In the rows, 128 means zero.
First come named turns, each shown by rows before and after it. For each pair of rows after them, which turns, in which order, take the first row to the second? The first pair is done for you.
J940:
[121 110  81 138  96  99 129 113  86 178]  ->  [123 107  97 147  95 114 131 110  83 189]
[138 122 136 114 114 129  81 105 177 119]  ->  [138 122 136 111 108 140  84 109 177 124]
[142 147 121 113 194  91 107 148 149  50]  ->  [135 137  95  69 133 168 135 192 164  85]
[127 118 108 128 125 126 136 158 127 148]  ->  [133 118 133 147 133 133 134 148 122 158]
J537:
[116 171 172 109  56 142 114  53 158  68]  ->  [151 171 179 101 167 160 110 121 165  30]
[120 120 111  97 136 182 133 165 165 129]  ->  [120 107  83 107 155 146 132 174 157 141]
[127 133 100 115 101 120 134 136 124 138]  ->  [129 141 118 108  97 143 135 135 130 129]
[159 132 140 111 188 146 136 157 151  97]  ->  [146 110  90 133 177  76 135 146 134 138]
J994:
[114 139 122 114 111 116 118 122 129 110]  ->  [117 141 134 115 103 137 122 123 130 119]
[156 139 192 161 170 172 134 131 126 145]  ->  [155 136 155 161 210 104 117 131 124 113]
[111 135  85 127 105  80 133  94 140 101]  ->  [107 137 106 121  63 130 147  90 142 124]
J600:
[124 136 124 113 118 120 129 118 134  98]  ->  [128 138 138 120 133 127 127 119 132  94]
[141 152 136  83 162 161 158 182 131 112]  ->  [137 148 123  74 144 163 161 185 133 119]
[111 126 104 128  96 119 136 127 132 135]  ->  [112 131 105 132 114  96 126 121 131 117]

Between the rows of a pair lie two turns.
[119 127 145 152 136 114 123 114 118 150]  ->  [116 130 147 144 112 134 127 112 120 153]
J537, J600
[133 124 137 133 119 147 133 137 126 143]  ->  [132 129 132 142 138 105 121 122 123 124]
J940, J994
[155 111 102 113 123 155 169 160 141 131]  ->  [151 116  84 109 137 112 159 149 142 104]
J600, J600
[119 140 126 118  76 157 140 118 140 142]  ->  [117 146 107 116 106  95 121 101 141  97]
J600, J600
[116 156 139  83 123 155 132 134 146  62]  ->  [126 156 177 106 134 174 133 125 140  78]
J994, J940
[137 141 144 106 134 163 122 138 134 102]  ->  [129 116  93 127 138  92 120 135 119 139]
J537, J537
[119 123  79 113 126  75 127 135 120 144]  ->  [118 122  78 105 106  94 134 139 123 156]
J940, J600
[127 113 116 145 136 120 135 132 117 155]  ->  [115 120 115 136 107 116 135 112 122 146]
J537, J600
[ 95 120 118 128  87 164 157 146 152 181]  ->  [116 115 139 155 145 164 156 163 145 190]
J994, J537
[133 138 118 112 117 176 137 128 143 109]  ->  [144 140 146 148 163 144 124 112 134 103]
J940, J994
[122  98  81 123 117 118 126 133 123 159]  ->  [110 116 104 120  85 117 121  94 127 137]
J600, J537
[111 125  81 137 115  86 133 130 142 132]  ->  [108 140 116 148 101  89 126  96 141 118]
J600, J537
[115 134 138 122 143 193 128 137 141 153]  ->  [120 130 108 128 196 124 111 142 136 124]
J994, J994
[136  90  91 111 147 161 123 163 123 147]  ->  [131  94  75 108 157 124 113 153 124 122]
J600, J600
[130 111  85 102  98 118 119 150 139 148]  ->  [141 121 135 111  98 174 126 150 142 152]
J537, J994
[139 154 157 151 165 121 122 120 133 119]  ->  [139 154 133 124 171 124 122 139 142 100]
J940, J600
[127 144 125 111  86 137 144  96 133 139]  ->  [141 146 160 141 118 135 138  88 124 143]
J940, J994
[123 131 127 110  88 164 139 145 138 138]  ->  [144 137 167 157 161 123 119 130 125 120]
J994, J940
[132 121 123 140  97 161 127 127 126 156]  ->  [134 115 111 145 109 153 129 136 125 164]
J994, J600
[115 146 143 126 110 115 117  90 133  93]  ->  [116 145 132 112 111 121 117  99 140  82]
J940, J600
[130 100 116  97 144 138 114 171 136  70]  ->  [143 103 181 145 160 160 110 147 121  98]
J940, J940
[112 125 115  87 105 148 100 153 153  93]  ->  [114 131 130  90 106 158 100 148 154  91]
J600, J994
[100 130  91  83  60 138 136 123 137 120]  ->  [107 133 125  94  58 177 141 124 134 135]
J600, J940
[113 124  87 120 136  91 138 145 117 140]  ->  [107 134 136 134  89 131 145 108 114 158]
J537, J940
[123 120  98 155 119 108 108 110 122 140]  ->  [121 129 115 134  89 158 116 114 132 130]
J940, J537
[159 120 204 146 112 203 160  90 127 171]  ->  [150 131 175 162 160  66 123  41 118 103]
J940, J537
[126 124 120  94 130  97 125 121 144  96]  ->  [124 130 132  92 118 110 124 110 146  91]
J994, J600
[134 148 193 144 115 164 127 101 129 121]  ->  [144 120 134 165 186  90 124 139 113 142]
J537, J537
[130 114  93 111 141 105 130 132 135 120]  ->  [124 116 126 122  95 146 140 114 132 151]
J537, J940
[136 152 153 135 172 112 136 129 124 107]  ->  [117 152 121 122 130  79 137 108 125 105]
J994, J537
[137 136 130 111 107 138 152 103 131 157]  ->  [138 140 122  94 114 151 153 115 136 142]
J537, J600
[117 142 108  76 107 137 137 137 165  77]  ->  [119 145 120  77  99 154 141 136 163  83]
J994, J600
[127 120 108 142 150  92 137 127 124 153]  ->  [112 129 121 138 104 102 138  98 126 152]
J537, J940
[123 132 109 118 136 103 119 137 137 115]  ->  [116 136 123 116  96 133 125 121 138 132]
J537, J994
[131 125 125 130 134 164 122 145 134 114]  ->  [134 119 121 153 154 124 116 137 124 124]
J940, J537
[107 117  89  86  63 153 127 145 140  96]  ->  [137 127 204 174 129 164 114 109 116 116]
J994, J940
[135 118 117 120 141 103 113  99 121  83]  ->  [134 123 134 119 131 119 112  89 124  80]
J994, J600
[128 139 151 103 142  88 112  89 128  71]  ->  [135 140 169 110 155 100 112  92 128  74]
J600, J994
[115 150 154 140 151 147 106 150 127 156]  ->  [115 146 143 141 160 139 104 157 126 157]
J994, J600
[115 135 117 132  86 109 146 116 122 154]  ->  [114 136 108 124  84 113 145 121 126 146]
J600, J940
[143 104 143 141 166 133 124 124 113 151]  ->  [125 107  91 104 135  97 122 118 124 124]
J940, J994
[132 115 122 133  94 184 147 137 129 168]  ->  [147 104 123 162 151 153 139 149 115 179]
J994, J537
[106 127  93  94  72 119 134 136 148 120]  ->  [125 137 176 167 120 101 117  88 124 130]
J940, J940
[136 113  71  65 132 162 144 141 164  79]  ->  [145  97  59  80 160 156 147 163 157 104]
J994, J537
[143 149 167 133 143 125 127  67 139  63]  ->  [164 131 160 150 205 134 134 115 131  91]
J600, J537
[118 125  98 134 130 103 140 156  96 121]  ->  [111 130 111 144 106  98 138 129  91 126]
J600, J537
[112 137  90 120 124 100 119 138 150 124]  ->  [110 134  94 118 103 120 125 138 150 139]
J940, J600
[125 130 148 133 127 100 123 104 134 117]  ->  [135 129 161 139 145 117 125 114 135 123]
J600, J537
[128 140 160 135 109 166 136 120 130 144]  ->  [138 135 144 147 173 109 121 131 126 120]
J994, J994
[120 124 109 120 118 122 123 139 124 135]  ->  [125 124 129 127 121 143 127 143 124 145]
J994, J994
[126 106  72 123 166  83 130 158 149 132]  ->  [108 111 113 139  70 133 145 114 142 187]
J537, J940
[138 135 132 137 170 144 125 169 121 161]  ->  [131 130 105 130 163 129 125 174 122 164]
J600, J994
[146 126 115 116 159 129 131 164 144 125]  ->  [120 127 108 122  87 113 133 120 138 152]
J537, J537
[137 109 134 129 135 176 147 169 134 169]  ->  [127  96 104 152 139 111 138 152 120 186]
J994, J537
[114 129 141 115 101  99 122 116 155 128]  ->  [122 127 164 121 104 135 129 125 152 145]
J940, J994
[123 113  65 103  96 115 149 105 124 116]  ->  [120 114  82 116  76 129 153  93 119 139]
J940, J600
[151 118 154 184 132 115 129 121 111 180]  ->  [137 131 154 175  93 108 125  90 114 166]
J994, J537
[128 140 142 125  98 145 139 111 116 167]  ->  [129 140 129 103 101 160 142 131 124 154]
J537, J600
